Q:
[[139 119 126 146 124 141 130]
 [119 121 135 151 137 147 134]
 [149 121 133 145 115 140 128]]
A: 134

Q: [157 127 111 135 146 129 112]
A: 129

Q: [135 129 151 141 137 136  99]
A: 136

Q: [141 131 123 133 153]
A: 133

Q: [128 130 120 118 104 119 138]
A: 120

Q: [152 132 143 126 129 123 113]
A: 129
---
[[144 124 131 102 137 112 128]
 [118 116 117 126 119 138 141]
 [116 106 128 110 133 138 131]] gives 144, 131

[[122 118 120 118 126 132 136]
 [129 137 115 141 103 144 109]
 [125 128 140 146 131 126 123]] gives 122, 123

[[118 105 129 140 114]
 [128 108 143 114 104]] gives 118, 104

[140 113 115 128 130 155 143] gives 140, 143

[116 142 105 121 115 129 124] gives 116, 124

[[113 121 105 120]
 [145 114 135 154]
 [148 120 155 138]] gives 113, 138
---
[[131, 118, 127, 123, 111, 117], [107, 144, 131, 128, 111, 117], [138, 103, 124, 128, 116, 144]] → 131
[[107, 111, 145, 155, 148, 112, 138], [136, 126, 141, 119, 122, 138, 140], [145, 117, 140, 109, 110, 140, 118]] → 107
[[144, 140, 134, 151, 141], [145, 142, 137, 145, 137], [138, 141, 142, 141, 144]] → 144
[[135, 128, 154, 122], [123, 118, 109, 121], [148, 125, 138, 113]] → 135
[[105, 135, 139, 121], [124, 129, 104, 140], [132, 131, 152, 129]] → 105
[[131, 133, 136, 131, 135, 139], [122, 129, 132, 121, 133, 135], [135, 129, 116, 138, 123, 104]] → 131
[[119, 124, 143, 134, 132, 112, 120], [136, 126, 153, 130, 128, 124, 133], [133, 127, 140, 130, 128, 124, 133]] → 119
[[135, 132, 120, 137], [121, 139, 119, 153], [121, 142, 131, 149]] → 135
[[115, 135, 116, 120, 135], [123, 130, 131, 143, 128], [116, 125, 134, 115, 104]] → 115
---
[[147 124 138 149 134 146]
 [151 114 144 115 111 150]
 [101 146 106 126 155 139]] out 147

[105 116 113 109 138 138 104] out 105

[131 135 141 156 109 132] out 131

[146 106 123 126 129] out 146

[135 129 132 119 121 105] out 135

[[104 145 121 116 129 116 128]
 [104 141 139 121 127 114 122]] out 104

[112 104 106 100] out 112
---
[[120 129 129 128 119 101 127]
 [150 128 129 127 137 106 128]] => 150

[[141 122 144 143 148 118 134]
 [105 114 148 112 105 119 114]] => 105

[[134 129 128 140 132 131]
 [137 130 131 149 136 138]] => 137

[[122 134 131 136 133]
 [136 135 123 143 155]] => 136

[[157 105 120 114]
 [122 134 142 133]] => 122

[[ 99 157 104 147 148 100 150]
 [157 100 148 106 103 146 107]] => 157

[[126 119 128 127 140 108 106]
 [126 130 122 130 128 137 125]] => 126
---
Q:
[[147 125 151 153]
 [134 122 149 141]
 [118 115 151 134]]
A: 147

Q:
[[121 113 148 136 149 112 111]
 [152 145 127 117 120 112 135]
 [126 127 125 128 132 126 128]]
A: 121

Q:
[[156 148 117 116]
 [156 140 109 110]
 [106 124 127 126]]
A: 156

Q:
[[129 113 132 115 140]
 [130 105 128 111 145]
 [125 144 147 133 120]]
A: 129

Q:
[[121 138 128 122 130]
 [141 118 120 140 113]
 [130 150 139 129 122]]
A: 121

Q:
[[116 157 121 143 123]
 [118 154 123 146 125]
 [143 105 139 125 111]]
A: 116

Q:
[[128 108 115 124 118]
 [113 118 156 131 112]
 [114 141 133 110 142]]
A: 128

Q:
[[116 130 136 131 109 132 140]
 [125 124 124 136 101 109 112]
 [128 133 145 108 102 134 112]]
A: 116

Q:
[[103 106 142 152 135 132]
 [150 139 153 107 104 140]
 [123 137 124 146 150 151]]
A: 103
---
[[132 106 144 110 124 112]
 [128 107 138 105 118 109]] >> 105

[[141 114 158 155]
 [108 133 108 135]
 [111 156 144 110]] >> 133

[[121 130 134 133 117 121 144]
 [127 132 103 145 142 144 145]
 [132 117 108 129 142 141 113]] >> 142

[[125 136  98 155]
 [142 129 140 111]
 [142 131 152 132]] >> 129

[[109 134 105 114]
 [152 134 141  99]
 [ 99 158 135 143]] >> 134

[[114 142 110 117 122 136]
 [157 136 110 154 116 133]
 [120 140 110 108 113 145]] >> 154

[[121 131 113 144]
 [113 149 113 113]
 [115 143 115 113]] >> 149

[[153 100 104 154]
 [135 119 145 145]] >> 119

[[139 147 122 140]
 [131 155 131 126]
 [131 155 131 126]] >> 155
---
[[137 133 128 110 105 112 153]
 [135 132 128 114 110 115 148]] ⇒ 114

[[134 142 102 112 139]
 [136 119 143 116 120]] ⇒ 119

[[122  98 158 123 137]
 [129 121 144 124 133]] ⇒ 121

[102 110 114 130 138] ⇒ 110

[138 124 104 130 154] ⇒ 124

[[152 126 148 119 148]
 [121 126 128 148 105]] ⇒ 126

[[123 131 146 133 135]
 [132 124 104 122 126]] ⇒ 124
---
[[115 118 143 124 126 116]
 [107 140 141 128 118 115]
 [134 136 126 144 122 140]] >> 134

[[150 145 141 145 149 138 143]
 [142 138 141 139 139 144 139]
 [142 142 146 144 140 140 137]] >> 142

[[125 146 128 129]
 [131 106 120 124]
 [133 142 133 129]] >> 133

[[122 109 147 112]
 [129 150 102 147]
 [145 130 139 122]] >> 145

[[132 129 137 112 140]
 [143 135 149 149 135]
 [119 133 109 140 149]] >> 119

[[137 120 104 145 113 104]
 [111 115 125 121 124 128]
 [143 125 108 147 109 110]] >> 143

[[136 121 119 136 118 125]
 [125 140 139 128 136 128]
 [147 115 107 142 124 129]] >> 147

[[125 125 129 137 145 148 115]
 [134 153 142 109 131 111 132]
 [125 136 135 120 128 125 131]] >> 125

[[126 131 111 134 127 128 117]
 [129 134 130 153 124 121 140]
 [129 124 133 119 120 148 140]] >> 129
---
[[131 126 133 141 142]
 [140 138 142 149 148]
 [144 125 143 146 142]] out 146

[[119 149 141 121 116 133 120]
 [135 117 130 126 134 123 127]
 [121 136 135 121 122 127 130]] out 127

[[155 119 154 133 105 122]
 [155 119 154 130 100 122]
 [155 119 138 133 100 122]] out 100

[[141 153 123 152 110]
 [127 130 127 125 127]
 [132 122 129 134 125]] out 134

[[112 140 117 110 130 144]
 [146 117 131 151 123 120]
 [126 112 137 120 107 105]] out 107

[[128 128 132 152 137 128 128]
 [128 128 128 128 135 152 133]
 [142 148 130 128 128 128 128]] out 128

[[106 148 108 128 127]
 [140 104 153 128 129]
 [156 115 142 129 128]] out 129

[[146 113 124 128 138]
 [123 124 122 118 127]
 [143 144 103 147 110]] out 147

[[113 137 113 103 111]
 [117 111 123 107 139]
 [148 131 126 140 134]] out 140
